The rows below come in pairs that one turn or mirror swaps. Which row does each named row swap with?
gonez: [  5  -3   0  -2 -11   8   0   5  -4  -9   6   3 -13  -3   1  -9  -3  -2
   4 -14  -7  -1 -15   2  -2   5  -8]
vegel: [  8  -2 -11   3  -1   8   6  -6   5 -11   6  -4 -11   3   5  10   0  10
   3   3   2   1 -16  -5   7 -10   8]
deni: [ -3   4  -2   4  15   5   8  -3  -1  -8   2  10   4 -12   2  -2  -3  -2
   0 -13   5  -1   6  -1  -2  -6   0]
vabem: [ -8   6   2   5   2  -2  -1   1   0   2   8   2   4 -13  -9 -12   5  -6
   0   3  -3  -5   4  -8   6  -6   4]
Gidaf: [  3  -1   1   1  -3   6   2   0  -2 -31   1  -2  -3   0  -2  -2  -1   0
   0  -3   8   3  -1   5  -1  -7   0]
Toz: [ 0  2  4 -3 -9  3  3  1 -1 28  0  4 -6  0  2 -1  1  0 -4  1 -2  0 -6  0
 -1 -7  3]
gezir: [ 5  3  7 -6  2 12 -3  7 -1  2  1 -9  9  3 -6  1 -6  4 10 -9 10  6 -1 -6
 -5 -7 -3]
limef: [  6  -1   1   2  -3   3   3  -6  -5   2   0  -3 -27  -7   5   2  -5  -1
 -12   2  -4   1  -9  -3   0  -2   7]
rak: [  1   5   4  -8  -6   6  -2   6   4   9   8  -8   2  -5  -3   6  -4  -4
   5  -8  -1  14  -3  11   5 -11   0]
ras: [  1   3   1  -4   5   8   3   0  -5 -16   2  -6  14  -1   1   2  -5   2
  15   7  -5  -3  -3   2  -2  -4  -5]
zalan: [  5  -9  -3  -7   8  11  -1   0  -8 -15  -8  -9  -7   2  -8 -10   9  -3
   0   2   9  -2  -6   0  -1  -2   9]
mav: [  4   4   1   0  -8   2  10  -6  -3  -9   3 -14 -12  10  -1  -3   5  -1
   8  -9   6  -3   0  -5   1   5  -7]
Gefif: [ -1   4   5   3  -4  -2   8  -5  -1  -2  10   2  -8  -1   2  -8   9 -16
 -14  -3   4  -7   1   3  -9  -3   6]
Mibap: [ 11  -5  -1   3   5   3  -1   1  -2  20   6  -7  -7  -5  -4  -4  -6   4
  -3  -6  -5  -1   2   0   4 -15  -1]
lirab: [ -1  -2  -4   3  -8   2   4   0  -1  24   0   4   4  -3   3   1   4  -2
 -10   2  -7  -4  -5   3  -3  -7   1]
tuvup: [  5   7   3   3  12   4   7  -1  -1  -8   4  -4 -19  -7  -1  -6  -5   3
  18   0   0   1  -1  -3   6  -3   3]
nub: [ -2   2  -5   6   2  -6   4  -4   2  -3   3   7   0  -5   5   5   4  -2
  -4   2 -13   3 -13  11 -16  -8   8]
rim: [  1   5   1   0   2   3  -6   6  -6 -24   1  -6  -2  -2  -2   1  -1  -1
  -9  -1  -2   3  -5   7  -2  -7  -8]
Rinob: [ -2  -1  -3  -2  11   7  -5   1   3   6   1  -5   2   2  -9 -12   3   9
   4  -1  15  -1   3  -2  -7  -1   8]
pani: [ 1  3 -2  3  1  2 13  0 -4 18  4  3 -9  0  3 -7  1 -3 21  3  3  2 -3 -2
 -5  1  2]
kesev: [  2  -8  -3   8  -6  -7   3   5  -6  -5  -2   3 -13  -4  14   8   1  -1
   1   3  -4  10 -11  11   0   1  -5]
guri: [  2  -6  -2  -1 -16   3   3   2  -1  22   5  -5  -9  -6   3   2   1  -4
  -8   5   1   1  -5   5  -2  -8   5]
zozu: [  3  12  10   1   4  -2  -5   4   1   2   6   3  -1 -13   5   7   3   2
  -1   4  -4   6  -6 -11  -3   1  -8]
vob: [ -4  -1  -4   2   0  -4  -1  -6   2  -7  -7   0  -9  -3   4   2   9  -7
  -1  16  -1  -3  -3  14 -11  -2  10]
sagob: [  7  -9  -1  -5   8   3  -4   5   8   4  -3   3  -9   2  -5 -11  -1  -5
   2   4  -4  15 -14   6  -3 -11  -3]
vosid: [  9   6  -2   8  -3   8   6   0  -6 -10  13   3  -7  -2  14   0   4   2
   8  -9  -3  -4  -9  -9   2  -1   7]
Pab: [ -4   1  -2   8  -1   4   2   5   0  13   2   4   2  -8  -2  -7   1   0
 -19  -1   3   2 -11  -3  -6 -11   1]
Kun: [  2   2  -1   3 -12   4   7  -2  -2  24  -1  -6  -6  -3   2  -3   6  -2
   6  -7  -4   3 -11   1  -1  -7  -4]
popi: [  3  -4  -7  12  -7   2  11  -7   3  -8   3   4 -14  -5  11  -4   2  -4
  -7  -2  -7  -9  -9   3   9  -4   5]
Pemo: [  4   2   6 -10   4   9  -6   4  -3   8  -1 -10  11   8  -4  -1   1   3
   6  -2  11   2   3  -6  -3  -3   4]
fira: [ -1  -1  -2   0   0   9   7   3  -4   3   1   1   8  -5   0   1  18  -3
  12  11   3   1 -20  -2  -2  -3  -2]
sasel: [-3  4  8 -6  6 -5 -2  0  5  5  0 -3  3  0 -1  7  6 -4  4  8  6  5 13  4
 -8  3  3]
pil: [  1  -4  10 -10  -4  15  -2  -4  -3  11  -2 -11  -8   3  -3  -2   2   7
  11  -1  10   1  -8   2  -3  -5 -10]
nelu: [  9   0   3  -9   5  -6 -11   3  -9  -3   2  -3  -3   4   7   4  -7   1
   0  -3  -3  10  -5   6   9   3  -5]
kos: [  0   3  -6  -6   3   8   6  -6  -6 -11   8  -4   5  -4   0   5   4  -3
 -17  -3  -3  -9  -6   7   1   5   3]
Nemib: [  6  -6  -3   1   2   2  -9   3  -3 -15   2  14  -7  -1  -1  -8   3   1
  -6  10  -5  -1  -1   0  -2 -15   1]
fon: [-3 -2 -3  1  2  4 -1 -8 -5 12 -1  1 14  2  1 -9 -7  3  5  1 -7 -9 -4 -2
 -8 -1 -1]
bisu: [ -5   4  -6   1  12   3  -7 -11  -8  -6   3  -1  -5  -3  -7   0   8  -1
   2   9   6  -7   6   6   1  -4  12]
Tovop: [  0  -3  -7  10   2  10   9  -2   2  -6   3  -1 -10  -2   7  -2   2  -5
  -1  -5  -8 -12 -24   2   4  -6   0]
Bozas: [ -4   5  -5   4  -6  -4   5   2   9   4   6   7  -3 -12   7  -1   0  -5
   2   1 -16   5 -13   9   1  -6   3]
Nesof: [  5 -19   1   3   3   9   5   7 -10   5  -1  -4   5   4  -6  -7  -1   1
   0   9  10  -4   1   1   3  -6  -2]
fona: [ -1  -6   0  -3  22   6  12   0   0 -16   1   6   2  -3   4   0  -3  -4
   3  -2   6  -3  -7  -2   2  -1   0]
rabu: [  2 -10 -10   8  -9   2   5   0  -4  -6  -1  -1 -20  -1   9  -1   4  -7
   5   1  -9   3 -13   9   1  -3  -4]
Kudo: [ -2   0   2   0  18   8   5  -4  -1 -23   5  -3  -4  -4  -1   1  -5  -3
  -6   0   2  -1   0  -1  -4  -3   5]
nol: [  1 -11  -1  11 -13   2   4  -2  -4   0  -3  -1  -5  -3  10  11   6   0
  10  -6  -1   1  -4  14   0  -2  -6]
kibo: [  3  -3  -4   1  -3   0   1   2  11  12  -1  -1  -9  -4   4   7 -13  -1
 -10  -4  12  10  -6  -5  -4  -4   3]
leko: [  2  -4   1  -9   4   8  -2   2   1   1   0 -10   7   0  -8 -11  -6   7
   3  -2  12  -1   3 -13  -5  -1   1]
buv: [ 10   3  -1  -1  10   5   7   5  -3 -11   2  -4  -2  -1  -4   4   0   0
  18  -3 -11  -1  -3  -1   4  -9 -10]
Mep: [  2   6  -5  -3   7   3  -6  -5  -3  19   2  -4   1  -7   7  -9   5  -3
 -13   2   5  -1  -1   1  -3  -5   7]
Bil: [  1   5  10  -6   9   6  -4  -2  -4   4   0  -9  14  -1  -5  -1   3  -1
  -4  -4   5  -2   5  -2 -10  -5  -1]
nakom: [  6   0   0   2  -7   5   9   5  -2 -17   1   2 -20  -4  -4   3  -3  -3
   0   3 -11  -2  -4   0  -1  -8  -9]
Mek: [  6   0  -2  -2 -10   7  -1   1  -3  21   2  -4 -17  -3   3   7  -3  -2
   1   9   4  -3   2   4  -1  -8  -1]
Fip: [ -4  -7   0  -9   9   7   9  -7  -4   3   2  12   1   4   3  -3  -4  -5
   1   0   2  -3 -22   8   0  -4   5]
totap: [  8  -5   4  -1  -4  14  -3   8   0   1  -4 -17   4   4  -1   6   1   3
   4  -3   7  -4  -8  -7   2  -6 -11]
buk: [ -4   6   1   2 -19   4   0  -4  -1   0   2 -11  -2  -4   0  11  -2  -3
  16   4   4  -2  -9  -4  -3  -3   1]
poma: [ -1   4  -2   3  -7   5  -7  -9   0   3   1   3 -27  -5  -1   0  -1  -1
  16  -2   1   1  -6   2   0  -5   2]
Sib: [ -8  -1   0  -6  -8   5   4  -2   1 -16   0  12  -3   1  -1   4  16   0
  -7   2  -4   0   0   3  -2  -4  -3]
pomu: [ 13  -2  -2   1  15   6   4  -8  -3   3   3 -11   1   5   5   7 -10   2
  -4  14  -2   2  -9   0  -2  -6   1]
koso: [  3   0 -11   9   6   2   5   0   3 -21   4  -5  -1  -3   2  -3   7  -1
  -4  -1  -4  -4 -12   2  -6  -1  14]
finib: [  4  -7  -6  -6  -2   8  -5  -7   1   7  -7  -8   6   4  -7   1  -3   2
   2  -1  11   1  -4   5 -17 -14   2]

ras pairs with Bozas
Mek pairs with Rinob
Tovop pairs with rim
buv pairs with nub
Toz pairs with Pemo
popi pairs with Gidaf
totap pairs with Pab
vabem pairs with buk
sasel pairs with pani
vob pairs with tuvup
nelu pairs with Fip

